128 stands for zero in the data rows.
Every row has a hidden score. How much higher is the second row's score than the first row's in each pair? 15 means about the same, 30 much higher and 0 much lower. The score is a weighted sum of the row's numbers plus the product of two more (or one squared), each taken from its middle value.
[ 83 102 102 138 142 146 131 149 124 110]
[169 158 126 144  76  94 143 110 146 156] -> 17
[ 80  94 100 149 146 144 137 141 101  98]
[ 71 137 193 124 152 140 129 118  77 163] -> 14
[ 71  84  98 177 127 129 121 138 107  94]
[148 113 133  90 171  53 145  58 178 143] -> 7
[184 159 104 117  86  84 154 102 129 176]
[163 159 121 116  81 114 138 118 116 156] -> 12
[110  84 150 114 133 177 100 180 149 101]
[121  70 185  83 131 199  81 198 168  96] -> 12
[165 163 115 148  97  87 148  97 135 153]
[105 134 147 146 147 126 153 110  69 126] -> 14
[126 147 112 127 147 113 155 122  90 173]
[178 156 113 134  71 106 131 130 144 166] -> 12
[131  85 186  91 135 179  74 172 148 107]
[184 162 121 146  82  86 146  94 141 173] -> 21
[172 163 124 142  74  97 137 108 145 168]
[126 147 130 118 113  98 156 126 128 192] -> 8
[156 157 128 145  74  81 137  96 140 156]
[169 159 121 140  81  77 151 101 150 168] -> 13
[111  91 136 143 146 152 105 162 114 110]
[128 157 110 139 130 113 148 122 111 162] -> 14
[ 77  83 157 171 114 150  74 152 133 114]
[116 100 126 130 145 147 117 150 129 104] -> 13
[110 138 140 156 145 128 145 116  82 136]
[146 139 102 139 149 117 161 110  73 128] -> 14
[129 136 110 115 151 122 153 121  66 146]
[106  76 172 105 134 183  95 182 155 104] -> 6
[110 126 136 173 117 128 155 109 104  91]
[108  93 136 135 136 170 112 165 136 105] -> 13
[151 159 110 128 102  99 147 118 127 184]
[177 157 142 154  66 107 126 106 123 123] -> 17
[ 97 123 148 198 129 119 150 108 112  93]
[132 108 134 105 111 151  80 156 172  99] -> 7
[152 151 118 168 105  99 145 102 122 133]
[ 88 149 166 142 116 121 134 133 122 177] -> 5
[179 158 121 130  79  79 149  99 135 161]
[160 157 120 140  82  94 155 117 143 176] -> 11
[ 97  92 136 129 144 177 120 171 144 109]
[171 161 131 152  79  91 137  93 133 137] -> 22
[174 161 122 136  71  93 151 118 171 167]
[ 62 107 156 220 113 129 144 108 113  60] -> 26
[153 103 140 103 121 170  78 157 165 109]
[142  89 194  73 105 184  43 190 179 118] -> 14
[128 123 146 106 160 127 114  99 149  96]
[132  89 169  79 125 175  67 182 160 107] -> 13
[113  76 160 101 132 197  94 196 158 103]
[ 66  66  68 194 186 134 164 127  75  93] -> 28
[102 123 149 218  82 124 111 120 190  65]
[125 141 141  82 123 146 115 124 144 104] -> 6
[ 54 117 101 126 196 129 178 100 153 127]
[144 103 134 116 124 170  85 164 156 112] -> 21
[ 74  89  85 158 148 138 147 140 107 102]
[ 99  98 126 139 134 161 121 157 138 106] -> 11
[ 89 144 146 106 174 135 151 123  69 179]
[159 117 122  64 219 109 176  90 224 105] -> 6
[118  84 167 117 140 167  90 166 131 114]
[173 154 124 157  89  85 135  91 137 156] -> 19
[112  85 158 110 137 186  94 167 148 105]
[ 94  96 100 133 143 138 129 151 136 106] -> 19
[167 161 115 130  80  89 159 121 153 185]
[106  89 140 137 147 164 120 156 126 105] -> 18
[168 156 113 125  79  78 151 102 149 161]
[143  93 179  78 104 178  48 186 176 119] -> 10
[107 101 122 127 139 159 117 150 151 101]
[114 135 132 168 141 112 160 110  99 133] -> 22
[158 119 125 119 123 136  72 142 117 135]
[125  94 151 120 137 157  91 158 125 106] -> 11
[128  80 200  75 116 187  54 196 176 110]
[ 89 123 152 161 121 129 137 103  89  96] -> 21
[165 159  99 135 124  98 155 100 112 161]
[155 112 125 118 136 136  94 149 130 116] -> 15
[131 149 114 149 153 112 161 114  91 141]
[ 79  98 119 145 147 157 138 147 118 108] -> 9
[115 136 133 151 156 122 157 114  72 117]
[116 140 131 134 150 127 157 121  82 149] -> 15
[ 87 136 175 118 157 134 143 118  66 153]
[116 141 153 195  83 105 128 108 167 117] -> 14
[112  78 165 108 143 178  94 177 143 108]
[143 148 137 157  87  97 136 101 132 141] -> 20
[129 149 111 142 141 106 159 111 113 165]
[ 75 122 168 155 139 135 132 110  79 124] -> 15
[173 162  99 114  88  97 159 115 136 194]
[131 138 117 156 150 113 158 108  94 135] -> 19
[102 124 158 209 104 121 135 102 135  67]
[152 147 106 151 144 107 153 104  95 128] -> 13
[107 101 114 133 140 148 122 145 150 106]
[164 142 123  80 131 126  72 120 126 117] -> 22
[ 77 105 101 137 158 151 163 139 104 112]
[167 162 110 141  96  83 144  95 138 161] -> 19
[ 80 144 174 123 152 131 145 118  73 169]
[ 81 100  84 152 155 145 154 143 104 115] -> 15
[138 113 129 105 142 141 121 127 172  82]
[ 63  74  77 180 205 114 165 115 102 108] -> 25
[ 81 101 127 136 149 161 143 151 126 107]
[126 124 143  97 156 125 128 100 176  80] -> 13
[ 72 144 191 119 154 136 135 118  75 166]
[119  79 178  94 130 182  83 184 162 107] -> 10
[165 149 134 155  74 104 137 113 139 155]
[119  76 179  86 130 189  75 190 163 104] -> 6
[122 112 116 119 182  61 159  60 158 137]
[144 145  89 113 121 113 157 116  95 150] -> 18
[ 86  93 119 150 145 146 132 145 105 101]
[ 70 146 164  94 155 142 136 123  83 152] -> 13
[ 93 134 151 145 143 135 151 115  76 138]
[148 106 169  82 108 161  44 164 153 128] -> 14
[161 162  97 134 134 100 152 105 110 150]
[134  81  83 132 199 104 137 113 105 125] -> 22
[120 141 107  86 127 144 125 123 120 109]
[156 131 110 136 157 126 125 110 111  94] -> 18
[148 155 129 158  93  90 138  98 141 150]
[159 145 145  57 116 132  57 143 144 134] -> 19
[108 152 115 127 117 120 144 125 106 165]
[ 66 112 106 145 172 160 159 129 113 116] -> 11
[136 149  73 102 147 119 149 128  79 145]
[115 133 129 159 145 119 163 111  85 126] -> 10
[181 159 135 162  66 101 125 107 138 142]
[101 139 156 136 148 131 141 119  77 147] -> 13
[107 136 135 150 145 122 156 114  84 149]
[154 111 124  88 187  59 155  58 196 145] -> 7
[159 160 133 161  81  82 135  92 143 142]
[169 155  94 126 124  99 168 105 111 161] -> 15
[ 59  90  95 166 156 141 152 128 104  91]
[ 94 137 148 151 146 130 155 114  81 125] -> 15
[104  82 147 128 134 161  97 176 134 118]
[103  80 153 114 137 175 110 174 146 110] -> 12
[ 83 143 162 127 150 133 150 121  79 146]
[115 185  45  98 143 134 162 165 116 119] -> 22
[ 83 125 152 209 124 117 149 107 123  88]
[ 91 144 157 121 158 131 154 122  75 185] -> 13
[142 100 149  87 107 164  61 170 168 110]
[130  98 144  76 129 178  89 162 160  83] -> 11
[105 133 141 184  84 101 122 115 187  98]
[179 155 113 134  76  88 151 118 164 185] -> 17
[141 215  75 148 118 132 136 145 148 121]
[129  79 191  80 130 184  71 184 156 105] -> 12
[170 162  78  99 109  96 153 114 113 192]
[ 95  85 136 127 133 156 102 166 126 107] -> 11
[134 100 151 108 129 170  91 161 144 104]
[169 163 122 134  75  89 144 102 142 168] -> 19
[104  96 121 136 141 171 117 155 140 110]
[175 158 103 141 109  90 151  96 123 161] -> 22
[134 116 138 106 160  58 132  66 157 140]
[136 106 133 110 133 147 100 142 166  96] -> 12
[125 149 139 189 114 103 148  97 125 109]
[ 88  98 126 136 142 165 135 151 132 117] -> 9
[133 140 126 168 147 116 161 105  94 115]
[125 130 121 150 155 127 153 115  75 124] -> 15
[134 100 136  98 112 172  81 161 176  96]
[111 122 124 154 135 126 156 108 105  92] -> 20
[ 77 142 175 107 159 137 128 117  78 153]
[144 121 132 103 158  59 125  65 162 141] -> 15
[ 75 105 100 153 155 153 154 134  98 113]
[155 112 108 102 169 154 127 142 148  84] -> 12
[ 80  90 113 166 127 131 106 131 109 103]
[142 114 129  98 162  57 142  62 172 143] -> 8
[161 156 127 167  78  85 143  93 153 151]
[127 153  72  89 136 117 165 128  84 190] -> 18
[ 84 142 161 115 160 137 144 116  70 146]
[174 168 127 157  87  88 145  93 133 153] -> 17
[ 78 104 147 223  83 134 111 106 167  31]
[173 163  87 112  98  86 154 106 134 192] -> 9
[168 159 113 120  77  77 155 102 149 168]
[138  94 173  87 112 179  57 177 167 121] -> 12
[125 110 140  89 202 135 157  91 205  73]
[ 91 126 147 189 118 123 137 114 134 105] -> 24
[102  86 148 120 144 168 113 168 140 103]
[118 130 126 155 150 124 152 113  77 126] -> 20
[176 161 135 132  66  88 139 111 147 162]
[ 60 119 102 140 179 150 172 120 106 128] -> 11
[144 215  98 146 124 136 118 143 147  99]
[ 89 151  97  82 132 118 145 141  81 179] -> 20
[110  76 182  96 124 172  72 196 131 103]
[ 93 141 132  94 157 126 140 120  64 146] -> 21
[118 128 128 161 150 128 161 108  71 107]
[136 122 131 117 141 131  95 125 143 113] -> 17
[145 106 134 107 127 146  82 157 144 107]
[172 163  80 105 117  97 160 110 111 169] -> 18
[124 147 120 170 143 103 147  99 110 129]
[154 113 129 112 129 135  84 138 124 123] -> 15
[143  99 155  99 118 177  72 164 169 117]
[111  73 172 100 133 196  90 188 161 102] -> 14
[133 120 136 118 145 136 106 113 139 101]
[140 156  83 107 107 111 155 129  99 178] -> 19
[166  89 135  57 179  58 156  72 184 136]
[159 142 120 101 144 125  88 110 120 103] -> 20
[ 80 149 187 108 143 143 127 116  97 150]
[172 145 144 167  69 101 126  96 124 109] -> 22
[156 109 123  91 188  56 156  61 170 141]
[122 152  99  97 130 132 143 120  97 136] -> 13
[138 151  98 129 137 112 151 115 102 148]
[153 108 117 119 129 159  95 157 157  99] -> 9
[101 158 142 142 122 113 139 130 120 192]
[111  85 139 125 138 176 107 176 142 102] -> 18
[172 163 130 140  70 105 141 122 152 178]
[152 116 116 100 179  53 144  59 164 141] -> 19
[172 158 116 130  84  75 160 101 151 173]
[156 155  98 126 124  97 159 104 111 161] -> 19
[126  87 174  95 141 171  80 178 153 111]
[135  86 205  63  92 182  34 201 180 107] -> 11
[128 144  97  96 107  95 157 131 115 206]
[107 104  92  92 190 119 169 112 166 119] -> 15
[ 81 100 112 146 154 157 141 141 110 107]
[ 83 140 156 128 151 134 150 119  77 155] -> 17
[113  97 138 120 135 160 120 158 141 101]
[145 157 113 145 120 132  92 119 151 101] -> 16
[136 151 110 154 139 108 160 108 112 144]
[177 159  90 103  93  83 158  99 129 174] -> 15
[ 95 139 150 128 151 133 152 116  70 148]
[173 162 101 136 106  88 153 102 131 159] -> 16
[ 96 128 151 178 127 125 155 110  91 100]
[147 119 137 104 149 135 115 106 161  92] -> 8
[114  96 132 134 139 148 102 157 120 110]
[ 99 104 128 112 170  71 133  70 162 121] -> 9
[ 89  92  82 123 147 129 127 139 131 111]
[ 83  81  66 174 206 123 179 102 102 123] -> 19
[126 199  94 171 124 114 127 140 160 127]
[106 142 132 147 148 123 157 117  84 147] -> 18
[162 163 115 150 100  91 153  99 137 148]
[168 162 117 135  80  88 151 118 157 186] -> 10
[141 199 103 105 131 147 117 154 161  95]
[166 134 173  51 108 133  46 148 135 138] -> 21
[163 124 109  93 183  56 154  56 177 142]
[ 99  75 174 102 133 180 100 188 154 104] -> 7
[161 150 122 143  75  81 147 102 151 168]
[133  82 216  69 101 189  37 190 181 113] -> 8
[ 88 100 115 151 144 159 133 156 112 112]
[183 158  79 108 123  94 155 101 100 156] -> 20
[ 96  73  69 178 198 121 171 120  90 114]
[176 160 126 157  73  95 127  99 145 147] -> 10
[151 118 117  88 171  53 153  56 182 146]
[ 81 138 184 138 147 138 148 114  76 139] -> 18
[ 71  96  87 166 151 144 151 141 100  97]
[ 79 134 170 119 157 131 135 113  71 148] -> 16
[120 140  98  97 126 134 127 129 125  99]
[109  94 113 144 137 144 117 151 113 102] -> 20
[175 146 161 156  67 103 127  95 123 111]
[178 155 119 139  70  98 138 112 153 165] -> 13
[139 112 134 102 150  64 121  71 161 142]
[170 161 132 156  73  88 125  98 145 146] -> 18
